Rotation paths and how fast each direction turns (degrees per step):
Each turn is a multiple of 5 degrees from 10 to 175, or 0.
Each row of a path follows its step; steps can be skipped.
Path 1:
step 0: [11 40 28 -1 29 26 -8 -1 -20 -51 4 52 -6 -26 2 -22 0 -9 -54 6 20 -1 -14 -15 12 18 -9 -14 1 -27 11 33 0 4 -14 -15 -11 6 -5 -13 6 15 23 8 -14 -12 29 -33 -34 -15 4 25 -38 1]
step 1: [-1 14 24 -42 -16 -9 -31 -15 -22 -15 -16 -14 8 -8 -31 11 33 -15 -17 -32 -24 15 35 2 -28 10 9 7 6 25 12 2 -25 -2 3 12 -7 -13 -5 -22 -5 -10 -15 0 62 -24 3 8 25 16 45 -51 19 -16]
step 2: [12 44 52 26 -21 11 45 2 -5 2 37 19 18 8 5 -34 5 2 -4 32 26 36 -10 19 19 4 20 7 -7 -30 -13 31 20 -24 -14 15 7 -31 -22 -16 16 7 -1 26 -1 26 -27 -24 6 16 6 -11 -9 19]
step 3: [17 -14 55 -22 -16 7 -33 7 -6 -64 -19 10 -8 -33 -30 14 -9 -16 -43 -23 30 -27 4 -37 -34 22 -7 3 -10 0 -10 -1 -7 4 -30 23 12 18 4 2 0 -5 20 1 2 -1 5 6 -1 -9 23 22 -22 -21]
step 4: [19 45 18 -10 -15 0 16 -7 -3 15 -7 -38 -13 -24 6 -29 34 0 -32 18 -8 33 12 12 18 15 24 0 16 1 7 24 7 10 -9 17 -11 -14 -25 5 -7 -19 -27 -6 30 -44 11 -18 -11 -22 22 -48 48 14]
step 5: [13 -5 60 -12 18 -9 16 -35 -25 -47 19 10 0 24 -3 -20 9 15 3 4 6 2 -26 0 -12 -5 -4 31 -20 -9 -22 46 -5 -9 -22 -23 -14 -18 -4 -28 16 13 27 17 30 59 5 -2 -6 7 10 14 -24 -8]
step 6: [12 26 -1 -8 -13 32 15 29 -5 -43 -17 16 22 -35 -34 -8 -6 -39 -48 -5 11 3 16 -41 -2 16 -1 -7 -15 0 25 -19 -11 0 -14 29 6 -10 12 -8 6 1 -12 23 -1 -30 51 -10 8 9 28 -45 -12 17]
step 7: [26 20 41 -2 -23 -13 6 -9 -34 29 4 12 -8 5 -2 0 63 12 -20 -10 13 27 24 11 -7 16 30 7 -3 -15 -14 40 6 12 1 -16 -24 14 -36 -3 -29 -29 1 5 42 -3 -40 -4 7 -6 14 -13 -20 -24]
step 8: [3 25 44 -24 -8 9 -26 -25 -5 -59 19 15 1 -7 -9 -24 -31 -18 -5 14 15 20 -39 -2 -4 -4 -15 -25 26 -5 0 4 -5 -29 -40 16 4 -54 13 -11 32 10 16 18 17 -10 -3 -26 -28 20 4 4 -13 -3]
step 9: [0 32 49 8 6 0 9 24 16 -22 7 9 -7 -20 -18 12 25 -8 -41 -8 15 -14 55 0 -22 26 22 32 -16 10 0 -1 -20 4 9 24 13 35 -20 -23 4 8 -13 -7 22 0 32 -4 34 -24 44 -17 26 5]
step 10: [37 -2 34 -22 -49 17 20 -17 -13 -9 -1 -45 5 -10 3 -18 11 13 -25 -9 -2 25 -43 -3 20 14 8 10 -14 -21 9 45 29 9 -36 -3 -3 -30 -16 -12 0 -13 -5 15 8 10 -47 -7 12 9 -11 -35 -11 -6]
Speeds:
[1 -3 3 10 -3 -1 1 11 -14 -4 -3 4 3 2 -2 -4 -14 7 7 -4 4 6 -13 7 4 4 -6 1 -2 5 2 0 -5 1 1 3 -1 8 -1 -2 5 -4 -3 3 10 9 -4 -8 -14 0 -4 3 4 0] => 130
[9 -5 1 4 12 3 -7 -4 -7 -1 1 1 -1 7 -1 2 5 -3 3 -3 7 -3 15 7 -8 -3 11 9 0 -15 2 -1 2 -4 1 -4 3 15 -4 -1 3 -1 4 0 3 5 -1 5 -8 -1 3 4 5 2] => 170
[-7 1 8 0 2 -2 -4 -7 -2 0 3 1 8 7 6 -9 7 -2 16 4 -3 -9 -6 -1 1 6 7 -1 1 0 11 0 -1 -7 -4 1 3 -6 -2 20 -7 -4 1 6 9 4 0 1 4 1 -4 -2 2 4] => 120
[-4 2 8 13 13 -6 -2 1 -8 1 8 9 -3 1 6 10 5 6 -7 5 1 -13 3 3 1 4 -3 -1 -6 11 -7 9 5 7 3 -1 -1 0 -3 -4 -14 0 2 0 -3 3 -3 -5 2 -4 -4 -1 -3 4] => 160
[-4 -3 -2 -9 -7 7 -6 -3 1 -8 2 7 4 7 7 0 6 -2 -3 15 -1 -5 -3 1 7 -3 -2 0 -8 2 -8 0 -10 -6 -1 2 -7 6 -2 -5 9 1 -3 12 -6 -2 -10 9 -7 -4 -1 6 0 7] => 130
[4 -7 8 1 1 -1 1 0 13 -7 0 -21 -10 -3 8 -4 -3 5 -3 5 2 -6 -7 -1 -2 2 2 7 -4 3 -3 0 4 3 -10 3 4 4 -3 3 2 -2 -5 -4 -6 6 3 -2 -1 -11 -2 1 15 1] => 60
